[[ 98 148]
 [127 129]
 [129 127]
 [129 128]]
->
[[ 98 127 129 129]
 [148 129 127 128]]

[[147 142 143 137]
 [133 141 143 138]
 [151 142 142 137]
 [156 143 142 137]
 [140 142 143 138]
 [144 141 142 137]
 [146 142 143 137]]
->
[[147 133 151 156 140 144 146]
 [142 141 142 143 142 141 142]
 [143 143 142 142 143 142 143]
 [137 138 137 137 138 137 137]]

[[134 111 106 121 120 135 123 129 153 114 114]
 [129 121 135 113 154 125 135 106 135 134 148]
 [157 128 127 109 133 136 132 120 135 123 122]
 [125 140 135 115 135 116 116 111 123 137 140]
 [115 136 136 137 130 120 123 122 122 121 131]]
->
[[134 129 157 125 115]
 [111 121 128 140 136]
 [106 135 127 135 136]
 [121 113 109 115 137]
 [120 154 133 135 130]
 [135 125 136 116 120]
 [123 135 132 116 123]
 [129 106 120 111 122]
 [153 135 135 123 122]
 [114 134 123 137 121]
 [114 148 122 140 131]]

[[129 117 121 133 123 128 120 108]
 [106 124 140 130 114 108 124 109]
 [123 128 125 118 115 128 122 109]
 [103 131 138 125 121 119 116 100]
 [110 127 142 123 118 116 125 110]
 [111 121 136 123 117 120 124 100]
 [121 124 117 122 125 114 124 114]
 [118 124 128 121 122 124 133 114]
 [114 128 134 125 121 113 117 110]
 [120 127 138 129 126 126 122 116]
 [116 114 132 132 124 118 125 104]
 [110 123 140 131 122 121 120 103]]
->
[[129 106 123 103 110 111 121 118 114 120 116 110]
 [117 124 128 131 127 121 124 124 128 127 114 123]
 [121 140 125 138 142 136 117 128 134 138 132 140]
 [133 130 118 125 123 123 122 121 125 129 132 131]
 [123 114 115 121 118 117 125 122 121 126 124 122]
 [128 108 128 119 116 120 114 124 113 126 118 121]
 [120 124 122 116 125 124 124 133 117 122 125 120]
 [108 109 109 100 110 100 114 114 110 116 104 103]]

[[139 113 122 138 129 127 110]
 [126 130 129 137 113 112 119]
 [137 115 122 151 120 108 113]
 [121 145 131 125 126 130 144]
 [125 140 130 134 126 125 144]
 [119 142 133 123 129 128 149]
 [137 104 122 135 135 122 109]]
->
[[139 126 137 121 125 119 137]
 [113 130 115 145 140 142 104]
 [122 129 122 131 130 133 122]
 [138 137 151 125 134 123 135]
 [129 113 120 126 126 129 135]
 [127 112 108 130 125 128 122]
 [110 119 113 144 144 149 109]]

[[128 134 126 121 119 116 131]
 [149 117 132 103 133 121 137]
 [142 124 138 109 129 118 141]
 [138 136 135 139 125 133 128]
 [102 137 129 133 116 117 119]
 [111 138 132 113 126 124 123]]
->
[[128 149 142 138 102 111]
 [134 117 124 136 137 138]
 [126 132 138 135 129 132]
 [121 103 109 139 133 113]
 [119 133 129 125 116 126]
 [116 121 118 133 117 124]
 [131 137 141 128 119 123]]

[[117 115 127 125 134]
 [129 120 128 131 131]
 [153 117 125 120 131]
 [122 138 131 141 127]
 [135 126 122 135 124]
 [128 110 124 125 126]
 [130 140 130 134 128]
 [121 128 124 149 118]
 [118 115 123 120 135]
 [119 115 129 127 129]
 [126 134 126 119 120]
 [124 123 130 103 113]]
->
[[117 129 153 122 135 128 130 121 118 119 126 124]
 [115 120 117 138 126 110 140 128 115 115 134 123]
 [127 128 125 131 122 124 130 124 123 129 126 130]
 [125 131 120 141 135 125 134 149 120 127 119 103]
 [134 131 131 127 124 126 128 118 135 129 120 113]]

[[116 106 128 132 124 150]
 [116 108 129 132 125 151]]
->
[[116 116]
 [106 108]
 [128 129]
 [132 132]
 [124 125]
 [150 151]]

[[130 128 128 129 121 128 127 129 128 140 125 120 128]
 [130 128 127 126 132 127 126 127 128 138 130 102 128]]
->
[[130 130]
 [128 128]
 [128 127]
 [129 126]
 [121 132]
 [128 127]
 [127 126]
 [129 127]
 [128 128]
 [140 138]
 [125 130]
 [120 102]
 [128 128]]
